Each named turn below is shown by a few rows before and after it. Which turns, in which order, take the first row of each later pair to the second? The first pair is answered.
k_370 (before -> after):
[ 0 -8 17 20  4 -5 32 -8  0 -3 -6] -> [ 1 -9 21 18 11 -9 24 -2 14 -6 -1]
[-14  41  -6  35 -85  26  -6  25  28  54 -35] -> [-13  33  18  49 -72  11 -43  31  50  33  -6]
[-15 -20 -12   8  10  23  13  18 -24   7 -21] -> [-13 -18  -9  17  11  20  13  29 -15   7 -19]
[  2  41 -24  10 -30   1  -3 -21 -30 -23  26] -> [  1  43 -25  14 -32  -4  -1 -15 -26 -16  22]
k_16 (before -> after):
[-19  -4 -15 -41 -29  56   8 -47 -29  20 -21] -> [-20 -14  -8 -27 -49  66  -3 -31 -17  16 -32]
[  0  -2 -27 -17  -8  37  50 -18 -21  14 -44] -> [ -7 -14 -20   0 -28  40  39  -6  -3   7 -55]
[ -5   5  -2  -6 -19  28   6 -18 -10   5 -10] -> [-13 -10   1   0 -18  36   1 -12  -1  -5 -17]
[ -7  11  33   6 -15  -9 -62  -1  27   4  43] -> [ -4  -1  26 -16  19 -14 -54 -12  10 -11  55]
k_266 (before -> after):
[ 35  37 -33   8  41 -32  15  -4 -32   2  11] -> [ 28  17 -40 -10  43  -9  27 -23 -42  -7   1]
[ 20  21 -33   1 -12  -3  21  -1   6  21 -22] -> [ 24  18 -34   6  -4 -12  24   5   8  11 -18]
[-13 -37 -12   8   9  12  14  12  -3 -24 -20] -> [-18 -21  -9   0 -20  32   0  -5  -5  -6 -25]
[ -9   2 -24  11 -23  17  45   0 -17  15 -23] -> [-12  14 -21  17 -33  10  36   8 -10  20 -20]
k_157 (before -> after):
[ 19  27 -27  12  29 -36  38  15 -14  14  -2] -> [ 14  13 -23  29  21 -35  35  30   0   0 -12]
[ -2   2   6  20 -19  -4  -6   9  17  10  -8] -> [ -5   5   7  11 -27   5 -10   0   6  17 -12]
[-13   2 -18  31   6 -19  24  21 -22 -20 -46] -> [-16   2 -18  27 -11  -4  21  14 -20 -15 -53]
[-29 -17  25 -11 -14  25 -41 -28  12  10  25] -> [-21  -3  24 -19  -1  17 -35 -29   3  12  37]
Now pairs of rows:
Each pair is 2 to 3 turns apart.
[-15 -45  29  29  -2 -20 -31  24  37 -42  16] -> [-22 -69  15 -22   7  17 -16 -21   4 -48  13] | k_266, k_370
[  3   4 -31 -32  27   7  35   5  -5  20 -12] -> [-10  -7  17  10  -2   2 -26  40  44  10   3] | k_16, k_370, k_370
[  6  -9   0  -1  44 -35   5   4   5 -23  23] -> [ -2  21 -23   2 -13   7  36 -10 -11  31 -27] | k_266, k_370, k_16
[  1  32  22 -10   4 -21 -41 -14  -2   5  44] -> [ 15  45  -8 -18  30 -32  -3 -21 -21  13  32] | k_370, k_370, k_157
[ 16  -7  11 -23  50 -30 -17  -4 -10 -24  38] -> [ 14 -14   1 -19  59 -35   5   0 -18 -31  21] | k_370, k_157
[-29 -40   8 -15 -44  66   5  -5  -4  -2 -52] -> [-19   6  38  21 -72  38 -41  21  35  21 -20] | k_266, k_370
[  2  -9 -29  21 -28   4  44  16  -5  -4 -47] -> [ -8 -45  27   4  -1  -3 -33   0  14 -50  13] | k_370, k_370, k_370
[ 22   1  34  24  42 -50 -20   9   7 -28  49] -> [  7 -35  -1 -29  56   2  23 -35 -37 -38  16] | k_266, k_370
[ 22   5  10 -20  59 -49   0 -15 -19 -22  38] -> [ 27  30 -19  -6  40 -50  50   4 -30   7  -3] | k_370, k_370, k_370
[  0 -12  19 -25  35   1   5 -12 -36  -4  23] -> [-11 -35  26 -16  19  21   2 -11 -24 -16   7] | k_157, k_157, k_266
